Each row of this table is followed by its label. One hidden rule gives the labels. It looks at one to three of the table's principal directions, none of them among the few with the most spread.
[-26 -14  15  -2 -22 -23 -12  -1  -4  29  30  29  -4  22  -2 -19  -8  39   2  23 -12  33 -21  21 -38  -6  -9 -13 -13  17  32] 3
[-37 -27 -29 -42  48  18  82  10 -24 -10 -18  38 -51  19  -8  -4   3 -51   8   5   1 -65  55  27  56  -8 -40  52  30 -54 -14] 1
[  0 -32   3  12 -16  22 -11  18  10 -35   8 -53  45 -42  -6  55 -30 -40 -13   4 -24  21 -10 -45  -5   8  64  39 -15   5 -22] 2
[ 61  35  36  35 -22  18 -72   4  32  -3  18 -47  43 -26  -7  11   1  16 -13  11  -7  38 -39 -13 -23   4  33 -32   4  57 -15] 3
[-81 -46  -2 -10 -18 -53  11 -15 -23  19  35  54 -37  11 -22 -36  54  67 -11  17  12  41 -12  30 -44   8 -20 -33 -26   5  53] 2
[-39 -46  -6   7 -27 -15 -10  13   1 -23  13 -26  16 -39 -20  37  33 -15 -13  -9   2  26 -18 -22 -23  15  43  13 -15  -3  10] 2
[  4   1 -22  10  13  15  27 -15   3 -27 -18 -12 -13 -25  -4  10   4  -7  -1  -6   8 -29  27 -13  16  14   2   8   8 -19 -23] 1
[ 24  14  -1   5  16  12   0  -8  -2  -3 -11   2   7  12  -1 -16  -1  -2   3 -14  11 -14  14  11  17   2 -31 -17  22  -7 -16] 2
[ 63  37  66  46 -27  32 -87  31  90   4  39 -63  21 -38 -19 -20  56  61 -20  38 -20  51  -8  19 -39  22  24 -58  38  89 -46] 1
[-125  -91  -96  -74   20  -55  101   -5  -98  -50  -54   45  -21    3   18   83    2 -126    5  -69   21  -54   12  -63   42  -11   44   97  -79 -110   67] 4
[ -38  -26    1   23  -86  -42  -27  -34   22   28   45   15   16    1   32   -7  -52  126   27   79  -35   66  -10   25 -127   26    0  -30  -52   32   45] 4
[ -5 -14  54  15  15  -4 -48  32  -8   7  39   3  12   0 -62 -16  68 -32 -52 -47  10  54 -69 -21  23 -20  31 -30  17  43  14] 2
[ 49  19  61  18  -1  39 -51  26  38  16  46 -24  21  -4 -28 -21   0  20 -18  52 -27  37 -20  33  -8  -6   0 -19  39  66 -29] 1
[ 19  15  27   1   1   4 -35  23  30   1  -1  -7  18  22  14 -16  19   1 -10 -22 -15  19   5 -10  -4  -1   9 -29   2  31 -10] 3
[-94 -74 -57 -39  42 -25  93 -11 -76 -37 -30  41 -28   2 -17  21  10 -69 -15 -59  24 -33  23 -41  55  -5   8  51 -32 -83  21] 2
[ 15   6  -2  22  -1  23  14 -12  17 -10   5 -15 -12 -25 -11   2 -11  16   2  23  -5 -14  15   6  -2  13  -5   5  23  -1 -26] 2
[-69 -23 -27 -43  33 -24  67  13 -28   5 -15  41 -73   4  -8  -8  48 -20  -3 -10  17 -33  21   4  38 -11  -2  36 -13 -41  19] 2
[  9  -7  45  27 -15  13 -32   8  26  21  46  -2  15   4 -24 -34  -7  52 -14  31 -21  48 -14  23 -30   3 -12 -31  24  42 -14] 1
[-11   4 -32 -12  21 -10  37 -17 -21 -12 -30  24 -29   7   3   0  20 -24   8 -31  25 -46  20   1  27   2 -24   4   6 -38   9] 2
[-34 -12   0 -11  -3 -15  22   2 -17  31  10   6 -19  -4   0 -15 -27  36   4  27   1  21  -8   3  -3 -12   5  24 -23 -12   6] 2
[ 46  38 -18  29  -4  19   0 -29  27 -23 -23 -22  -6 -23  13   7   0  16  13  -1   7 -37  26  -2  -6  23 -11 -20  19  -1 -26] 2
[ 43  58  48  -3  33  14 -31  27  35  36   8  15 -35  31 -11 -65  64  26 -12   1   8  -2   3  42  28 -14 -37 -49  46  45 -19] 2
[-62 -36 -61   7 -10 -14  90 -55 -10 -25 -15  40 -57 -11  13   1 -25  43  21  18  -4 -48  60   1 -28  31 -26  17 -12 -57   8] 3
[ 118   68   62   52  -47   46 -127   16  105  -18   30  -89   62  -45   10    9   34   57   -8   60  -29   48   -9   20  -64   33   31  -74   27  116  -48] 2
[-80 -48  -9 -27 -21 -43  33  -8 -28  43  35  61 -38  28  -6 -34   2  62  18  51   1  20   1  62 -42  -3 -50   4 -13 -18  49] 1
[   7  -31  -40   29  -71   16   -1  -55   38  -61   10  -26   48  -33   44   58  -74   49   31   79  -52   -3   55    4 -105   59   11   -2  -30   11   -4] 3
[ -2 -10 -12 -17   1   1   3  -4 -27 -18  -6  -2  27   2  14  35 -41 -41  -3   2 -14   3 -13 -30   6 -10  33  29 -37  -3  15] 3
[  2 -16 -28  13 -24  11  15 -25  13 -35 -14 -15  26 -11  31  33 -54   3  16  11 -25 -15  36 -22 -31  25  12  13 -17 -14 -11] 3
[ 39  -1 -21  12  32  49  35 -19 -15 -46 -19   0  14   0 -15  32 -43 -83  -1 -20  -8 -63  22 -15  46   2 -15  29  43 -28 -30] 3
[-15 -15  27  14  17   9   8  18  -1  15  29   4 -29 -15 -55 -22  37  -1 -22  -1  11  11 -22  14  23  -9  -6   3  40   4 -11] 2
[  6   9  36  25 -15 -10 -34   0  -5  37  32  -3  11  -1 -21 -23 -17  39 -14   6   1  54 -56  -7 -16 -16  13 -18  -7  30  12] 4
[-70 -40  51  -7 -13 -47 -29  31 -31  58  72  33 -28  -2 -66 -35  65  38 -37  18  15  88 -90  24 -20 -29  19 -12 -14  38  58] 2
[ 52  46   3  28  -6   3 -38 -28  25 -19  -8  -1   0  -5   2  -8  44  20  -2 -12  14 -14  -1   7 -17  19 -15 -62  16  33   2] 4
[ 44  69 -10 -20  46   7  13  -1  11  10 -56  16 -32  39  40 -41  23  -4  14 -41  22 -55  45   5  52  -9 -40 -27  14 -14 -23] 3
[ 50   3  46  35 -44  26 -94  28  53 -27  35 -83  75 -54 -10  46   7  -1 -25  28 -31  67 -41 -30 -45  15  80 -16 -11  78 -22] 1
[ 71  48  45  24 -17  13 -83 -13  31  -1  25  -8  42  16   7 -21   5  40 -15  24 -18  42 -26  10 -38   6   3 -72  -3  83   4] 3
[-50 -21 -31 -15  -2 -34  48 -26 -58  29   3  46 -35   9 -10   0 -30   4  16   8  22 -12 -27  12   1 -17 -21  33 -19 -45  46] 3
[ -3  18   7  18  17  -4  16 -25  -5  17   8  20 -40  -2 -21 -51  19  61 -10   6  20   5   3  15   7   2 -29 -34  11   4  -8] 2
[ 22   3 -43  21 -47  21  16 -27  50 -34 -26 -46  24 -32  59  46 -68  31  45  44 -31 -36  68  -4 -56  43   4  21  -8 -21 -34] 2
[ 11  20  -3  12 -18  -1 -10 -13  27   3   9 -15 -25 -32  -2  -7  34  57  10  48  10  -1  11  35 -29  21 -12 -20   7  19  -6] 1
[ 91  87 -10  25   0  11 -47 -20  42 -21 -51 -43  13 -16  40   3  30  11  14 -33  25 -33  17 -17   4  18   0 -52   4  21 -27] 3
[ 47  34  38  35  -6   9 -39  -7   1  36  16  -4  34  24  -4 -32 -56  29  -4 -14  -4  36 -42 -10  -4 -18 -10 -29  11  26  -8] 4
[-78 -75 -58 -40  20 -21  84 -10 -99 -14 -25  31  12  13  -3  54 -81 -98   5 -45   9 -25 -15 -50  46 -27  19  96 -44 -95  36] 3
[-28 -35   4   5 -46 -32 -55  17  26 -32  13 -26  35 -25   4  38  68  -2 -15 -19  -6  46 -17 -25 -56  25  54 -28 -35  33  29] 3
[ -9   0  36  26 -11 -10 -27   9  14  25  31 -13  -5 -19 -26 -31  21  56 -23   4   2  56 -34 -10 -17  -3  21 -26  -4  32  -5] 3
[-127  -94  -20  -39    5  -66   73    5  -67   32   30   78  -65   17  -40  -30   42   23  -14   -5   20   28  -14   17   -3  -14  -15   28  -32  -51   64] 1
[-50  -1   0 -30  16 -35  29   5 -12  39   2  58 -61  39   5 -55  40  43   3   1  12   0  14  32   4 -12 -36 -16  -9 -10  29] 2
[-21 -42   6  12  -7  -3   1 -11 -33  -9  24  18  34  13 -23  12 -41 -25 -16 -17 -14  27 -33 -23  -9  -8  11   7  -9  -3  21] 4
[ 80  55  13  35 -64  36 -65  10 127 -15  -8 -81  33 -34  69  13  -6  82  40  71 -45  -4  71  28 -85  53   6 -38  18  57 -61] 2
[-79 -27 -14 -32  20 -45  48 -12 -43  22  10  76 -71  27 -18 -39  48  24 -11  -4  19   0  -4  18   7 -12 -22  -5 -24 -19  51] 2
[ 87  53  28  20  15  54 -35  15  39  -6  -6 -49  24 -15  -1   5 -17 -21  -1  14  -9 -17   3   4  27  -3   3  -2  43  32 -53] 2
[ 35   0 -12  20  -5  23 -22   6  19 -60 -37 -61  62 -29  22  60 -20 -67 -11 -60 -12  -7   9 -81  11  15  66  11 -18  -3 -32] 3
[127  97 -22  20 -10  63 -31  -6  95 -44 -78 -69  47   6 100  34 -56 -22  51  -8 -32 -84  93 -17  -5  33  -9 -15  28   8 -77] 3
[ 105   58   58   69  -32   38 -108    1   69  -12   21  -77   72  -32   -2   -1   -5   41  -19    4  -18   55  -33  -24  -38   19   36  -69   18   88  -45] 3
[ 13  -5  34  28 -32   8 -42   3  20   5  37 -22  34 -14  -9   8 -32  26 -13  28 -29  53 -37 -16 -41   1  38  -8 -12  46   1] 3
[-62 -37 -67 -25   7 -27  90 -41 -53   6 -30  50 -35  22  21  -6 -48  12  38  -1  20 -49  46  20   5   5 -58  36 -13 -89  21] 2
[-30  26 -13 -16  34 -28  43  -8 -15  33 -20  45 -81  15  -4 -53  53  36   4 -19  38 -29  13  20  32 -11 -38 -13   5 -28  12] 2
[ 69  83  20   9  -5  13 -36  10  58  36 -17 -17 -20  12  35 -32  13  46  27  20   2 -21  16  35  -8   0 -29 -33  29  32 -23] 3
[ 22  33   7   1  28  11  13  -6  -2  25  -4  14 -34  10 -12 -42  13  24   5   9  22 -22  10  36  30  -8 -47 -15  35  -5 -17] 1
[ -63   32  -36  -69   89  -57   96  -11  -90   66  -50  115 -127   73   -5  -87   61   -8    8  -66   77  -67    5   32  103  -52  -85    5   -2  -80   50] 3
[-17 -19   6  -1  -8   3  15   9   3  27  19  11  -9  10 -10 -17 -18  21  15  29  -5   2   8  39 -11  -2 -35  14  27 -12  -4] 2
[-17 -29  20   8  -3  14 -12  37  29 -30  12 -33  10 -32 -20  30  34 -38 -31 -19 -23  20  -5 -45   3   7  67  18  -3  21 -18] 2
[-51 -12  42  26 -28 -59 -50   8  14  33  48  27 -39 -11 -47 -49 123  80 -37 -21  26  74 -60   7 -49   6  16 -76 -10  51  50] 3
[  5 -44  10   6 -55  12 -76  41  57 -82   7 -94  91 -64  22  99  31 -53 -26   1 -48  52   0 -70 -56  37 125  10 -52  56 -14] 2
[-22   1  31 -14   2 -33 -30  17  -8  35  21  34 -11  34 -10 -41  50  24 -16 -15   9  40 -31  17  -7 -17 -11 -39 -10  28  35] 3
[ 48  19 -15   1  25  48  25  -3  15 -22 -27 -19  10   3  12   9 -36 -35  19   6  -6 -58  53  17  35   8 -37  19  46 -25 -51] 1
[-34 -18 -18 -31 -18  -7  12  27  28 -15  -5 -26 -21 -35  23  35  33   2  10  47 -15  -7  32   7 -21  15  37  36 -28   0  -1] 1
[ 72  56  21   7   7  30 -42   6  28  -4  -5 -26  13  -5  10   5   2 -12   0  15  -6 -10  -8   5  11  -5   9 -15  15  40 -20] 2
[-50 -68  -9   1 -15  10  32  19  -4 -16  12 -31  23 -31  -9  33 -42 -15  -3  12 -22  21  15 -25  -6   9  34  55 -10 -31 -22] 1
[ 39  17 -18 -23  34  33  17  19  -1 -23 -44 -18  17  14  22  28 -19 -86  13 -31   0 -59  34  -9  58  -8  -8  36  25 -31 -31] 2
[ 28  33  17  -2  51   5 -15  12 -20  -5 -17   5 -11   7 -31 -19  63 -51 -33 -67  36 -10 -29 -23  69 -22   5 -24  19   8  -5] 3
[  7   0   3  -9  25  15  19  -9 -24  11  15  33 -17  21 -28 -22  -1 -12   3  20  10 -23   0  50  24 -10 -55   0  41  -8   3] 1
[ 26  55  20  -1  36 -14 -18  -7 -30  40   4  24 -42   5 -36 -47  60  16 -16 -14  52   2 -52  25  43 -28 -27 -36  16  18  18] 3
[-38  -2   9 -24  30 -17  18  20  -5  10   3  29 -55   7 -19 -31  75   3 -22 -13  15   0   2   8  28 -10   2  -8  -1   4  12] 1
Which label does each new row get?
[ 28  19  -3  -2   9  25  12  11  23  12 -16 -19  -2   3  14 -11 -16   5  24  15   1 -31  39  31  17   4 -38  12  38 -19 -38] -> 1
[ 14   0  30  11 -25   6 -43  26  18  10  24 -36  33 -17  -4  24 -18  -7  -8  16 -21  41 -40 -18 -20  -8  47  14 -11  34  -1] -> 3
[-38 -27 -15  -4  -2 -28  19 -15 -47   3  -2  26   6  12  -4  11 -28 -20  -7 -33   7  14 -32 -35   3 -14  18  16 -36 -25  36] -> 4
[ 34  40  38  44   4 -15 -58   0   8  20  11 -10  -5 -13 -44 -34  77  23 -29 -56  43  32 -64 -12   8  -6   3 -67  25  35   6] -> 4
[ 11   0  -3 -14   6   2  -4   6  -5   0 -15   9  25  34  21  -2 -18 -26  10 -22  -5 -12  15   4  10  -5 -22  -2   6 -11   0] -> 3
[ -2   6  10 -13   7 -16 -21  16 -22   8  -6  -4  17   7   3  10   2 -31 -15 -33   7  24 -40 -35  19 -22  37   6 -32   8  19] -> 3
[-33 -13 -29  13 -34 -39  21 -33 -34  31  -4  13   0  -1  16   5 -61  40  28  -3  15  12 -26 -11 -34  -4  -6  16 -33 -41  34] -> 4
[-80 -84 -29   4 -34  -9  41   5  12 -39  12 -22   0 -48  -4  45  -2   4  -3  16 -25  13  33 -28 -40  32  46  44 -26 -30  -5] -> 1
[127 101   3  63 -20  48 -74 -30  77 -47 -49 -78  63 -24  54  27 -28   4  16 -30  -9 -32  23 -45 -19  33  20 -60  19  43 -59] -> 4
[  38   -3  -25    3   41   47   29    6  -15  -62  -43  -26   28  -11  -10   61  -23 -127  -10  -68    0  -68   15  -57   73   -4   26   48   31  -41  -36] -> 3
[-99 -43  32 -36   5 -69  10  34 -63  93  44  64 -41  42 -39 -61  29  37 -16 -11  28  72 -75  26   8 -50 -14   9 -26 -12  67] -> 3
[ 19  13  27  17 -26  16 -27   5  41  17  36 -22  -6 -24  -7 -13   1  65   5  76 -19  26   1  41 -42  13  -3 -14  15  44 -16] -> 1
[-101  -83  -10  -40    4  -21   60   15  -47   17   39   41  -36    0  -35   -1   -2   -1   -6   48   -6   19   -3   33    0  -12   -6   57  -14  -32   31] -> 1
[ 12   1 -57 -15 -37   2  10 -27  25 -43 -39 -27  28 -14  72  50 -40  12  45  39 -19 -39  71   6 -48  39  -2  13 -34 -21  -7] -> 2
[ 52  43  67  35 -16  17 -81  24  57  31  49 -41  -1 -33 -37 -39  67  74 -20  51   5  55 -34  45 -27   6  -1 -59  38  83 -26] -> 1
[-10   0 -14 -23  21   5  30  -3 -14  -4 -11  10 -20   3   6  -4  -3  -5   3  16   2 -20  24  10  22  -3 -10  17  -7 -15  -6] -> 2
[-127 -109  -12  -40  -41  -68   57  -21  -80   63   86   98  -45   24  -41  -23  -32   76   12  104   -7   59  -43   84  -73  -15  -46   38  -39  -25   99] -> 1
[  1   9   4  -4  -5  -6  -6   6   6  18   7   2 -17  -2  -4  -9  22  16   9  18  10  -2  -4  29  -6  -2 -17  -4  12   4   6] -> 2
[ 61   1  32  33 -25  45 -64  23  46 -37  15 -78  79 -39  -3  47 -25 -30 -15  10 -33  32 -12 -32 -18  15  55   0  11  47 -44] -> 1
[ 67  49  19  48 -16   2 -83 -30  36 -47  -4 -41  39 -33   1   4  60  33 -31 -29  11  34 -22 -41 -31  30  41 -91 -21  70  -6] -> 3
[ 30  32   7  -2  29  15   8   0  -6  21 -12   5 -12  17  -2 -29 -12   1   5  -6  14 -19   5  15  38 -14 -32  -3  25  -7 -20] -> 2
[ 56  -8   9  45 -49  41 -62  -6  76 -78   7 -66  82 -34  25  55 -14  -4  -6  15 -54  16  36 -32 -67  52  47 -34   2  55 -38] -> 2
[  5  18   0  24 -11 -15  -8 -30  -2  16   9  10 -19 -10 -12 -25  16  57   3   9  22  10 -16  17 -21   8 -21 -35   3   7  11] -> 3
[-12  32  30  10  34 -22   1  -1 -16  50  21  34 -78  -5 -59 -73  93  53 -25 -10  53  14 -43  35  34 -20 -33 -43  31  15  14] -> 2
[117  50  27  96 -49  53 -79 -30  68 -35   9 -86  77 -53  -2  37 -55  21   1   4 -22  15 -23 -37 -49  33  33 -42  36  54 -53] -> 3
[ 56  58 -20 -12  42  11 -10  -3   9 -38 -66  -9   1  14  30   2  54 -55  -1 -74  28 -58  34 -27  56   4  -6 -32   8  -8 -20] -> 3
[ 79  21 -11  30 -22  54 -31 -19  45 -64 -16 -67  67 -37  31  59 -56 -23  10  28 -35 -19  36 -24 -23  34  30   1   4  24 -48] -> 2
[-27 -18  23   2  -8  -7 -15  10  28  -5  34  11 -25  -9 -22 -25  70  47 -21  30 -10  31  10  26 -31  17   1 -35   5  39   5] -> 1
[ 14 -45 -35  -5 -17  52  20  17  19 -75 -24 -73  68 -46  27 104 -76 -97  13  16 -45 -34  47 -47   3  23  60  85  -7 -29 -48] -> 1
[-66 -55 -44 -31  33  -2 109 -29 -75  12   0  78 -43  40 -19 -10 -69 -32  20  14   3 -55  26  33  36 -18 -68  62  18 -83  22] -> 2
[ -7   0  49 -45  31   0 -26  57  -6  43  30  26 -14  40 -27 -42  60 -17 -17  17   4  25 -21  57  34 -33 -28  -7  29  33  10] -> 1
[ 66  28  44  22 -51  27 -87  17  77  -1  28 -56  66  -6  37   5 -27  58  10  67 -49  51  11  21 -72  23  18 -39  -3  81 -29] -> 2
[-55 -35  22   1 -19 -36  -3  -9 -25  41  50  52 -15  27 -23 -42  -4  61  -9  26  -6  57 -36  27 -41 -10 -19 -22 -17  16  46] -> 3
[-49  -2  -6 -34   9 -46  12   7 -30  33  -8  32 -31  22  14 -25  26  20  -2 -16  18  20 -16  -5   8 -19   6   1 -45 -11  38] -> 3
